One turning vector, and how many steps it has turned
The counts run from 0 to 221.
[114 121 157 178  93  95 131 155 128 170 116 112  98 172 104 129 112 144
  92  95  93  87 127  84 126 123 187 124 114  86  85 151 111 106 105 134
 149 114 148 101 166 121 106 142 106 103  90 138 132  83 105  98 131 101
 137 152 179 132 105 164 159 126 141  93 108 106 101 133 104 138 123  92
 113  90 164 102 118 125 140  94 142] -> 67
[130 153 157 106  95 131 157 173 132 146 137  80  76 132 120 156 154 126
 141 132 167 159 105 105 144 112 150 132 160 146 143 117 181 100 169 153
  80 105 131  81 132 103 163 129 204 148 127 134 134 156 118 137 134  76
 116 104 150 100 128 127  81 142 130 123 136 154 128 161 142 186 149 155
 109 181 139 112  78 114 174 160 130] -> 193
[ 96 154  70 140 110 130 157  81 123 138 153 126  53 143 167 134 133  95
  81 106 139 164  95 112 153 116  80  91 128 139 136  92 147  78 137 142
 115 113  98  94 102 139 158 108 169 122 150 143 111 142 117 181  92 100
 142 102 145 131 141 131  82 119 144 139 116 114  98 161 119 144 130 111
 122 155 120 135 100 141 152 135 143] -> 168
[159 108 138  92  85 170 121 133 171 114  97 121 148 141 120 123 159 119
  98 127 137  83 145 152 149 131 150 143 135 157 175 136 109 114 118 151
 121 128 102 111 132 163 135 156 113 103 173  58 154 165 129 133 137 178
 129 152 143 170 117 136 174 185 161 161 148  82 119 126 129 114 132  82
 108 130 126  80 143 148 141 125 156] -> 86
[126 183 160 115  91 114 131 178 128 155 119 119  46 109 130 141  59 123
 100 159 170 149 105 106 176 148 144 125 168 148 108 135 130  94 135 112
 122 136  99 108 164 107 123 140 128 157 122 157 137 144 170 161 151 117
  85 112 112  81  79 143  94 105 141 118 103 157 144 113  99 152 145 153
 119 152 146 155  72 107 138 103 139] -> 184
[149 109 142 172 129 104 137 147  83 144 116  97  98 172 119 107 120 144
 116 171 108 127 148 126  85 153 153 142 118 121 131 154 115 106 145 136
 118  78 124 116 141 101 112 158 121  81 134 124 162 102  65 117 150 158
 135 155 154  93  82 145 139 138 176 128  54 153 153 193 119 122 135 163
 152 134 142 147 137 158 156 139 124] -> 206
[126 151 119  86 132 140 134 185 114 141 126 115  92 102 115 130 136 171
 131 146 184 166 146 141 146 145 177 152 173 144 166 156 151 116 156 159
  90 144 143  83 146 117 115 178 177 171 155 142 139 120 130 133 125 127
  83 157 113 122 125 151  69 173 182 131 124 163 143 125 150 160 127 159
 125 196 108 141 107 131 118 105 102] -> 191
[144 126 125 122 132 172 137 134  79 140 124 134  84 135 114 126 126 120
 106 180  98 155 141 126 160 142 153  99 123 147  98 106 124  92 143 116
  76 161 145 152  96 133  69  67 115 137 121 152  82 136 125 124 176 147
  80 161 161 106 100 151 102 148 165 144 102 166 142 173 167 122  86 119
 127 130 150 135 115 153 187 113 105] -> 35
[123 186 146 126 108 113 127 176 137 151  97 151  63 106 121 136  67 135
 112 166 191 160 102 145 156 140 107 137 167 157  98 136 115 102 129 122
 134 155 112 119 164  99 130 130 110 143 134 144 136 123 158 148 164 138
  73 127 130  89 109 161 103 135 124 133  91 172 123  97 105 138 141 160
 147 167 135 154 101 114 144 110 119] -> 183
[120 120 150  89 129 156 137 156  65 137 118 115  72 129 139 121  92 146
 116 198 166 150  88  89 164 188 165 145 152 152  85 142 147 102 141 136
  88 153 110 123 154 131 109 145 126 175 122 122 103 175 127 170 122  96
 103 163 161  92 104 157 114 168 124 129  93 146 151 146 168 130 105 131
 121 162 135 116 101  94 133 103 115] -> 186
[ 93 117 135 103 121 145 141 136 108 131 117 126  88 145 127 131 100 128
  86 173 161 147  96  92 168 176 126 104 144 166  75  97 124 103 154 114
  80 145  87 138 140 131 139  84  99  95 160 117 106 149 136 162 178 164
 105 116 145 121  98 153 131 149 137 137  92 148  98 144 104 119 102 117
 123 127 129 127 109 140 199 103 134] -> 178
[ 78 119  83 149 170  99 113 110 175 110 130 130 125 172 108 108 153 122
 149 143 103 153 176 143 122 138 106  92 183  88 138  98 179 135 144 131
 142 102 148 167 124 140 129  89 141 113  97  81 138  87 116 132 134 126
 162 118 136 158 155  76 171  98 103 147 115 141 116 119 128 167 153 142
 136 146 126 181 137 147 128 210 106] -> 131
[115 143 117 110 122 144 142  95 158 143 140 109 104 129 109 114 164 138
 167 124 115 111 137 109 134 114 131  93 199 115 117  92 187 126 153  95
 163 116 141  81 143 148 140  87 195 129  82 113 127 131 138 111 152 103
 142  93 144 162 144  54 120  90  76  78 171 106 119 109 139 150 149 135
 124 141 138 141 119 152 141 192 106] -> 126
[104 124  66 113 125 151 160  88  85 110 148 138  67 129 184 110 129  94
  76 127 148 139  98  98 141 150 101  93 128 149 139  85 148  97 139 147
 102 133 116 100 111 141 131 112 143 108 154 143  93 140  96 190 102 112
 134 128 140 149 116 150  99 140 158 146 120 108  90 179 115 127 104  98
 114 138 110 138 112 152 157 123 125] -> 169
[163 193 133 117  92 167 104 100  82 140 150 140  76 149 157  87 102 122
 108 180  98 123 106  62 165  89 111  86 123 170 107 101 100  92 125 103
 126 163 131 128 133 127 120 119 163 124 103 155 118 195 168 162  89 142
 134 110 101  94 140 144 123 132 109 142 132 122 129  98 155 132 117 103
 128 133 115 154  82 106 108 123 148] -> 8
[122  87  85 103 116 147 126 106 139 121 126 143 181 164 132 130 131 155
 160 116 111 158 153 141 176  71 126 114 125 113 131 160 139 134 152  95
 112 121 187 129 123 142  83  95 111 138 135 121 141 111 160 110 188 163
 110 181 172 123 186 100 126 154 139 163  94 118  83 132 122 133 195  72
 113 125 139  92 120 130 135 139 105] -> 104
[102 189  72 127 131 118  75 114 112 132 126 137  86 155 202 118  97 122
 103  99 133 104  95 106 117 117  69 119 144  89 106 128 135  93 129  77
 148 148 125 104 141  88 133  84 125 108  96 152 127 114 126 122  87 137
 150  92 105 149 169 100 139  70 104 110  97 107 103 146 106 139 124 133
 113  88 104 194  77 122 113 157 143] -> 142
[129 123 123 117 146 115 150 166 151 131 131  77 106 174  96 155 172 149
 136 170 143 156 144 151 116 143 149 125 145 132 142 119 159 106 174 163
  96  84 114 112 122 109 159 169 156  63 175  93 144 107  86 114 154 142
 117 123 141 131 111 128 115 147 164 127 107 149 122 177 134 164 127 150
 138 172 129 123 131 147 175 173 102] -> 198
[103  96  96 102 161 156 129  84 124 113 142 149 155 125  99  83 151 144
 155 138 115  89 188 111 145 127 157  92 181  95 150  91 190 126 126 115
 124 116 144 122 145 168  75  73 143 109  87 105 113 152 151 141 128 133
 131 153 145 165 128 101 147 121 106 135 164 100 135 135 166 106 129 129
 137 148  98 133 136 189 127 139 121] -> 128
[158 152 179 110  84 143  95 156 152 104 139  90 151 168 106  88 130 174
 123 142  89  74 161  95 160  98 178 146 140 123 146 126  97 116 111 150
  96  90 163 135 114 113  98 136 142  89 117 134 167 169 135  92 119 164
  94 146 132 110 115 151 137 157 156 184 155 117 113 117 163 141 149 114
 102 114  95 122  99 124 137 107 158] -> 221
[142 184 139 131 100 121  83 162 108 160 141 142 122 154  88 131 132 169
 145 114 110 140 181  82 127  78 191 132 137 120 123 171  98 115 100 130
 124 116 173 113 151 103 115 156 133 125  94 137 148  89 118  67 126 134
 121 151 120 118 148 143 111 152 169 151 110 136 132 117 134 171 129 115
 105 143  86 145  83  81 118 101 122] -> 217
[140 106 146 137 103 138 148 130  84 116 124 124  77 125 151  88 119 126
  82 146 116 139  89 113 134 133 107 115 113 114 158  95 127  81 159 155
 129 147 106  87 112 104  80 122 174 115 104 176  85 122 136 183 105 106
 131 113 173  90 137 155 115 121 135 136 100 133 100 166 121  83 125 141
 104 122 168 102 131 219 151 111 174] -> 25
[115 139 194 134 141 141 153 193 136 105  93  73  87 157 102 156 110 111
  98 187 134 115  98 116 173 189 158 160 174 126  70 109 152 117 138 143
  86 111 143 145 133 109 103 106 114 122 118 117 103 152 145 115 160 128
  78 133 160 113  94 149 130 132 112 137 135 162 118 132 158 152  85 126
 120 119 181 125  95 123 164 129 107] -> 43
[133 166 136  83 121 152  89 139 104 142 135 138  69 114  99  78 145 119
  95 163 113 159 156 132 184 124 117 103 159 193 169  66 137 123 120 199
 116 113 143 137 108 144 124 143 198 135 110 133  94 117 135 154 119  97
 103 105  85 128 132 134 115 139 160 172 156 157 107  88 151 162  86 107
 109 178 101 154 110 124 116 147 109] -> 14
[126 134 149 122 159 112 149 181 174 150 116 110 105 152  87 129 156 160
 144 142 182 145 161 167 122 134 147 119 175 124 166 121 144 102 159 134
  96 112 109 103 122 108 152 160 172  52 184 114 140  91  99 129 146 168
 137 110 118 142 107 138 124 140 175 127 120 145 106 159 121 147 112 169
 136 171 103 160 130 166 161 139 130] -> 199
[117 153 177  81 116 145 107 150 145 133 145 125  93 132 114  91 147 139
 115 150 139 174 126  82 186 100 126  87 154 130 122  82 136  90 158 195
 123 148 121 110 105 124 105 127 177 123 124 155  86 147 165 165  96  86
 107  79 115 113 173 158 111 173 107 142 140 136  74  85 164 126 141 103
 121 160 135 127 121 151 120 132 157] -> 16
[ 93 163 125 109 147  99  87 126 164 113 111 138  76 145 108 106  98 121
  97 147 163 138 129 145 146 146  86 102 188 142 117 100 157 111 134 167
 163 132  86 140 150 154 148 137 138 129 135  94 139 127 139 167  88 114
 111 118 106 142 134 148 157 149  81 167 123 144 101  54 142 128 117 135
 140 173 134 170 119 113  99 157 119] -> 157
[101 138  90 148 151 101 125 110 147  59 132 126 134 170 169  86 106 125
 129 113 147  95 119 151 137 146  70 137 197  62 123 108 156 116 107 102
 131 100 155 130 133 114 124  63 125  69  86 115 156 135 140 137 105 164
 105 117 157 152 130 118 151 109  72 159 123 115 103 140 140  89 144 144
 124  82 114 157 112 172 118 140 129] -> 137
[150 128 166 137 155 130 117 188 146 113  77  93 115 150  98 125 112 145
 103 190 127 101 131 164 155 157 174 154 189  82 142 155 110  90 130 162
  90 150 126 139 133 118  78 142 115 126 126 147 146 130 162 141 142 166
  89 165 129 124 103 164 127 135 145 172 110 155 142 138 160 122 103 165
 160 145 155 156 101 136 121 104 148] -> 45
[132 124 171 155 116 113 179 160 140 115 123 114 110 160 124 128 126 162
 135 151 160  98 115  98  94 140 140 131 143  98 113 119 136  85 147 113
 121  96 107  95 142  99 141 115 135  50 134 128 129 151 106 136 139 206
 112 124 182  95  77 161 141 147 133 133 109 128 116 189 137  99 147 179
 146 129 128 114 127 198 178 111 143] -> 204
[151 145  89 141 141 152 166 122 110 113 100 148  83 124 159 141 111 124
 110 168 151 157  98 151 128 103  46 106 126 127 133 116 125 114 181 117
 108 169 115 102 106  91 105 114 147  96 168 161 105 123 117 162 145 198
 124 133 151 101 125 151 125 137 144 179  93 167 100 178 135  95 125 150
 159 132 173 151 142 172 151 116 116] -> 28
[131 151 143  79  96 158 111 152 163 139  85 147 120 109 163 114 115 148
 152 139 175  96 106 164 144 129 106 136 174 138 157 149 152 130 120  56
 152 137 125  84 184 122 125 126 136 141  90 111 157 124 171 127 147 180
 136 109 111 158 177  76 180 104 103 106 137 133 143 105 104 135 137 149
  85 117 134 132 111 147 124 157 129] -> 116
[120 158 169 117 130 133 123 129 157 109 144 111  97 176  95 122 160 122
  96 161 109 159  93  93 194 101 109  89 139 130 113  62 146  77 170 193
 128 118 127 129 102 115 124 128 179 112 115 145 108 157 156 171 113 104
 124  97 129 105 153 139 123 143  97 161 149 125  78  98 146 145 120 105
 109 144 160 102 106 142 136 149 164] -> 17
[112 112  84  89 110 148 129 163 152 128 114 128 136 125 147 124 141  95
 148 128 124 153 158 172 173 118  98 129 145 169 160 128 138 163 113  98
 104  86 168 153 138 135 127 101 116 146 127 107 131  77 141 146 211 156
 123 146 132 164 148  67 140 110 163 152 122 135 117 128  96 171 152  79
  60 132 118 130 128 103 150 158  92] -> 106
[121 118  94  89 148 155  94 122 116 161 124 157 113 111 116 116 153 166
 179 141 142 123 170 123 112 109 146 109 181 112 143 134 181 135 142  83
 165 161 134  75 157 144 103 130 160 171 104 106 126  97 139 109 118 131
 160 139 117 179 182  84 152 124 119  83 142 122 148  99 142 147 137 140
 130 164 115 162 153 156  90 169 103] -> 124
[143 145 130 198  99 102 132 153 155 121  92 138 112 155 119 132  88 155
  97  99 131  66 139 155 115 116 136 154 141  85 121 157  87 113  88 112
 143  96 159 117 168 131 102 117  84  92 126 115 160 126 127  97 146 198
  83 191 181 115  94 162 124 135 134 176 111 116 129 135 135 112 128 131
 142 102 146 120 127 105 113  77 120] -> 70
[119 147  71  93 156 149 131  85  94 105 160 141 100 155 146 124 120 139
 102 107 152 173 124 117 140 121 112  91 121 125 131 116 139 100 175 149
 104 148 145  79  81 132 111  99 139 110 181 144 136 143 115 122 146 129
  85 122 153 106 143 144  76 157 140 136  58 129  66 170 114  92 155  85
 145 124 137 113 133 161 162 126 125] -> 171
[115 101 139  53 117 135  93 161 147 115  82 122 112 123 162 112 112 115
 146 170 168 135 117 195 125 152  96 159 156 160 129 159 150 171 130  81
 159 138 136 123 160 123 130 125 107 168 108  71 156  84 142 112 146 169
 147 133  99 176 155  92 175 120 109  93 112 156 150 103  97 149 146 126
  89 118 148 142 149 135 117 175 116] -> 115
[127 121 156 114  87 107 125 153 175 133  96 130  87 144  88 112 137  94
 108 107 131 136 157 180  96 113 106 136 115 184 168 124 156 139 115 150
 191  85 110  95 148 167 157 188 141 133 152  60 161  98 120  98 158 134
 137 156 135 139 140 146 163 150 128 134 123 111 128 103 104 138 132 106
 122 118 159  77 182 133 148 170 114] -> 89
[146 131 111 128 115 139 124 164 116 175 113 103  78 134 106 142 178 127
 125 131 124 144 153 161  69 131 172 129 127 115 179 143 147 110 150 159
 114 137 117  87 131 123 139 161 174 119 136 117  98 100  81  96 117 115
 157 148 134 200 126 150  99 159 193 128 113 118 147 218 153 165  55 170
 142 164 124 144 114 135 150 134 125] -> 56
[129 168 159  97 109 122 145 165 118 143 145  90  77 126 128 158 140 154
 165 119 182 175 123 135 148 119 175 133 180 130 144 152 154 124 171 150
 112 143 129  72 152 110 114 147 185 146 146 161 137 131 148 133 126  97
  86 112 144  94 157 136  65 163 141 117 122 145 129 149 154 169 155 164
 128 178 119 133  97 119 132 127  99] -> 192
[118 180  82  74 144 123  47 125 104 163 129 176  85 120 147 109  92 125
 103 138 127 134 165  92 126 143 133  70 142 129 142 125 129 116 117 137
 125 192 117 140 121 156 131  98 118 133 111 119 138 129 136  93  87 132
 129 113  87 159 155 141 133 129 131 150 111 119 120 103 127 121  85 109
 143 136  70 189 121 102 122 144 144] -> 149
[129 128 131 161  72 116 106 185 143 170  89 140 100 145 136 139 102 123
 126 117 139 127 134 131 101 108 132 162 118 123 105 173 125 120  74 141
 144 105 148 147 186 149 133 134 106 153 102 104 111 112 114  87  91 130
 114 197 153 148 140 181 139 173 130 164  88 142 145 139 136 172 126 123
  97 126 122 128 119  61 115 108 117] -> 73
[ 96 134  73 118 161  95  88 131  96 139 110 143  92 151 192  79 100 132
 133 120 134 154 128 147  97 161  75 124 139  85 122 161 165 130 111 122
 147 136 148 145 138 130 124  96  98 118  99 114 132  73  89 111  73 146
 134 128 123 150 154 136 170 116 119 137  58 141 126 143 115 128 112 141
 116 108 102 178 137 128 101 167 114] -> 140
[ 97 106 145  80  80 135  96 175 140 151 114 151 150 110 145 110 113 126
 155 118 143 143 156 145 182 129 167 111 146 135 155 159 134 149 124  98
 122 141 176 121 138 113  85  98 119 142  76 135 137  94 158 107 165 145
 111 115 136 154 166  94 139 111 137 135 114 120  87 132  74 144 144  93
  44 122 116  85 113 149 132 130 148] -> 108
[129 129 148 105 140 123 155 139 147 105 149  69 120 180 101 151 176 154
 127 147 123 163 143 134 132 136 184 121 147 123 137 148 156 104 183 174
  77 106 133 101  86 130 128 164 149  83 186 130 173 133  99 109 148 122
 132 142 140  99 117 134  90 152 158 138  85 133 118 177 137 140 149 147
 134 156 142 118 131 171 166 156 109] -> 197
[134 120 146 133  43 123 132 157 169 168 105 158 128 106 112 104 116 131
 122 113 143  81 135 139 116 110  97 120 126 154 174 123 123 106 107 114
 186 122  83  82 185 142 139 166 149 136 123  86 143 138 144 161 132 160
 158 119 139 173 134 132 171 145 133 140 138  95 122 118  88 131 158 128
 124 149 142  69 150 155 140  88 189] -> 91
[118  73 140 137  74 140 157 100 117 152 119 147 112 137 136 107 137 114
 106 124  97 106 125 107 112 123 121 117 102 151 114 135 148 129 117 130
 180  98 118  91 165 170 127 164 145 158  98  97 119 132 118 165 131 104
 166 162 182 125 147 124 164 143 122 122 108  92 151 147 107 136 159  92
 123 149 188  40 139 145 147 133 140] -> 93
[141 175 181 137  91 113  93 168 150 154 141 104  83 160 100 122 129 160
 145 117 128 145 143  73 156  88 176 128 118 128  92 149 119 131 108 139
 126  79 185 110 158 104 143 152 146 112  95 129 139 104  99  61 123 116
 128 129 128 115 152 130 132 150 150 137 121 142 116 113 148 201 128  89
  70 110  94 134  75  73 136 126 114] -> 218
[134 112 112 141 154 154 169 125  93  94 116 123  79 156 162 121 126 138
  93 186 135 163  69 149 131 139  52 107 111 132 103 111 142 117 168 138
 107 148 124 125 110 119 121 120 143  96 146 138  75 125 102 171 121 158
 112 126 177 126 144 155 134 161 111 163  89 159 102 177 164 106 124 133
 144 132 179 115 153 174 164 131 116] -> 27
